One turn moves each row of this set onto another row. After a few examples, where does it send each row asked below?
vazig: [  6  -3 -18  -7  23   5 -11 -10   6  17   0   2]
Fos: [ 11 -10  -4  -6  17  -3 -14   1   0  20  12  -1]
fen: [  8  -1   1  -9  -2  10   7  15  -5   4 -12   1]
bafe: [ 12  -7  -1 -15   4   2  -8   7  -9  10  23  10]
Gizom: [ 14   7  -2   0   0  12  -2   7  -9  26 -18  11]
tamu: [  6   0   8  -7 -22   9  -2 -13  -8   6  11  17]
Bokep: [  5  10  -1  -5 -13  18   1 -18   8   2  -2  22]
zil: [  6   3  -3   2 -15  18  -3 -19   1   0  -3  22]
Nufoz: [  7  -8  -1 -13   6   7  -4   4  -5  10  25   0]
mun: [  6   7  -7   8  -4  13  -8 -24   8  13 -11  19]
Sib: [ -2  -9   7  -8 -10   6  -3  -3 -13   2  18   4]
fum: [  0  -7   1 -10  -6   6  -3   0 -13  -7  15  13]
guv: [  4   2  -5  -1  -6  17  -2   6  -8  13 -23   5]
fadi: [ -2 -12   2  -5  -7   8  -4   1 -14  -1  18   8]
Tal: [  5   4  -7  -7 -20  12  -5 -21   1   2  -4  19]
luno: [  9  -4   8  -4 -17  14  -3 -11  -9  -1  10  21]
Lavan: [  6  -1 -19 -10  13   4 -18  -2  10  21   2  -1]
rak: [ 14   6 -14  -4   2  11   2  14  -3  16 -14   5]
muzat: [  4  -9  -6  -9  15  -4 -18   2  -8  20  11   2]
Kuge: [  1   4  -6   4  -6   6  -7 -25   7  12 -14  18]
ruz: [18  5  4 -7  5  5  8 16 -7 17 -7  7]
noti: [ 11 -14   0 -12   5   2 -10   7  -5   7  20   2]
Kap: [ 14   5   2  -9  -9  20   3   9  -2  15 -14   9]
todub: [ 12   7 -14   3   9   7 -11 -17  15  22  -6  11]
Tude: [  8 -12  -3  -6  21   1 -14  -1  -4  23  10   4]
meso: [ 14   5 -11  -4   8   6 -10 -18  16  24  -8  16]
pokig: [  2   2  12  -4 -11   9   0 -14 -11   1   7  24]
niv: [ 14   6 -17  -6  12   7 -10 -19  10  21  -8  16]
zub: [  5   5  -6  -2 -20  13   1 -17   6   0  -1  21]
Dani: [  8  -3 -15  -1  17   0 -15  -8  11  20   0  -1]
mufe: [  9   8  -8  -3   9   8 -15 -16  13  29  -6  11]
galo: [ 10 -11  -3 -13   7   9  -7   8  -5  11  23   5]
rigon: [  6 -14   7  -8  -7   7  -7   0 -14  -2  16  10]
pofil: [  6   5  -9  -2  -4   7 -10 -27   3  14 -14  20]
kupe: [  7   1  -3   1   7   1   1  12 -12  16 -16   3]
laro: [ 7 -7 -3 -8 22  2 -9 -3 -4 21 15  0]
taf: [  8   0  13  -5  -4  11   3   7 -11  14 -16   7]
vupeb: [  7  -7 -18  -8  18   5 -14  -7  11  18  -3   2]
ruk: [  6   0  10  -2 -17   9   1 -10 -10   6  13  22]
gefaf: [ -3   7  -6   1  -2  12  -9 -24   9  12 -14  13]

galo turns into meso
Sib turns into vazig
luno turns into Fos
Now find these:
kupe turns into guv
mufe turns into pokig

One turn moves each row of this set onto another row. After a few examples, where does it send each row asked below?
linar: [ 15 -11  11  -6 -14  -5 -13  10   9   0   0   4]
fiv: [10  7 -5  0  1 11 11 18  1  9  1  2]
reri: [21 -5 -3 -9 -4  9  3  5 10 -3 -1 13]
vutuf: [  7 -11   9  -3   5  -6 -15  -7   8   2   3   4]
gov: [-12  -8  22   0 -14   6 -10  -9  -5  -7   1 -11]
Madul: [ -4   7   1  -2 -15   2   8  12   3  -3 -21  -5]
tudes: [ 17  -1   3   1 -28   8 -16   9   5   5   2  -7]
Nirep: [ 10   5  18  -6 -20  19 -17   4   0  14   2  -2]
Dege: [ -7   3 -14   1 -17  21  -4 -15  -9   2   8  -2]
dofe: [-12  -2  -5  -7 -25   3   5  -3   3 -13 -11  -4]
todur: [ -3   9   2   4  -8  22 -21   7  -4   6  11  -8]
betad: [  1  16  16 -13 -15   8  -6  -5  -8  14   5  11]
takiv: [ 5 -2 -3 -5 -2 27 18 -2 -1  5 -2  2]
Roned: [ -2   0 -19  -9  -6  16  -4   8   8 -10   9   0]
lun: [  2  12  -4 -21  -8  12 -14  -4   6 -11  10   0]
Dulub: [-17  -4   9  -1 -11  11 -12   2 -13  -9  13  -5]
Rolok: [ -7   5  -2  11   4   7  -3   2 -15 -10   6 -12]
mubig: [ -5   4   2  -6 -22 -10  -3 -20  -3   3   2   0]
bodi: [  3  10 -13   2  -4   1   8 -13   1 -10   4   7]
potu: [  0  -6 -17  -2 -10  10 -13 -12  -2  16  -1   4]
reva: [ 17   0   7  -6 -14   1   9  -4   3   3 -19  -8]
vene: [  4  -5  11   6  -4   9   0  -9 -16 -12  -7 -16]
pigib: [  7  -3   9  -8  -4  19  -1  16  -7 -12   2  13]
tam: [  6  -2   1  -4 -18   6   3 -21   5  -5 -16  -5]
Sov: [  8  -2  -1  -3 -18 -12  16  -4  -3   8  -2  -7]
vus: [-10 -11  12  -6  -6  20  14   8  -3   6   5  -2]
Damuf: [-12   3   9   5  -7  18 -15 -11   3   4  -6 -16]
zigog: [  4   5  18  -4  -4  -9 -11 -10  -5  14   2   2]
maf: [-1  2 12  0 -1 12  1 24 -7  8  2  3]
luko: [ 10   8  -3  13 -16   3   1  -4   2  -4  18  11]

todur turns into mubig
Rolok turns into dofe
Now find these:
Dulub turns into tam
Roned turns into Dege
Madul turns into vus
gov turns into reva
linar turns into Nirep
Damuf turns into Sov
vutuf turns into tudes
potu turns into luko

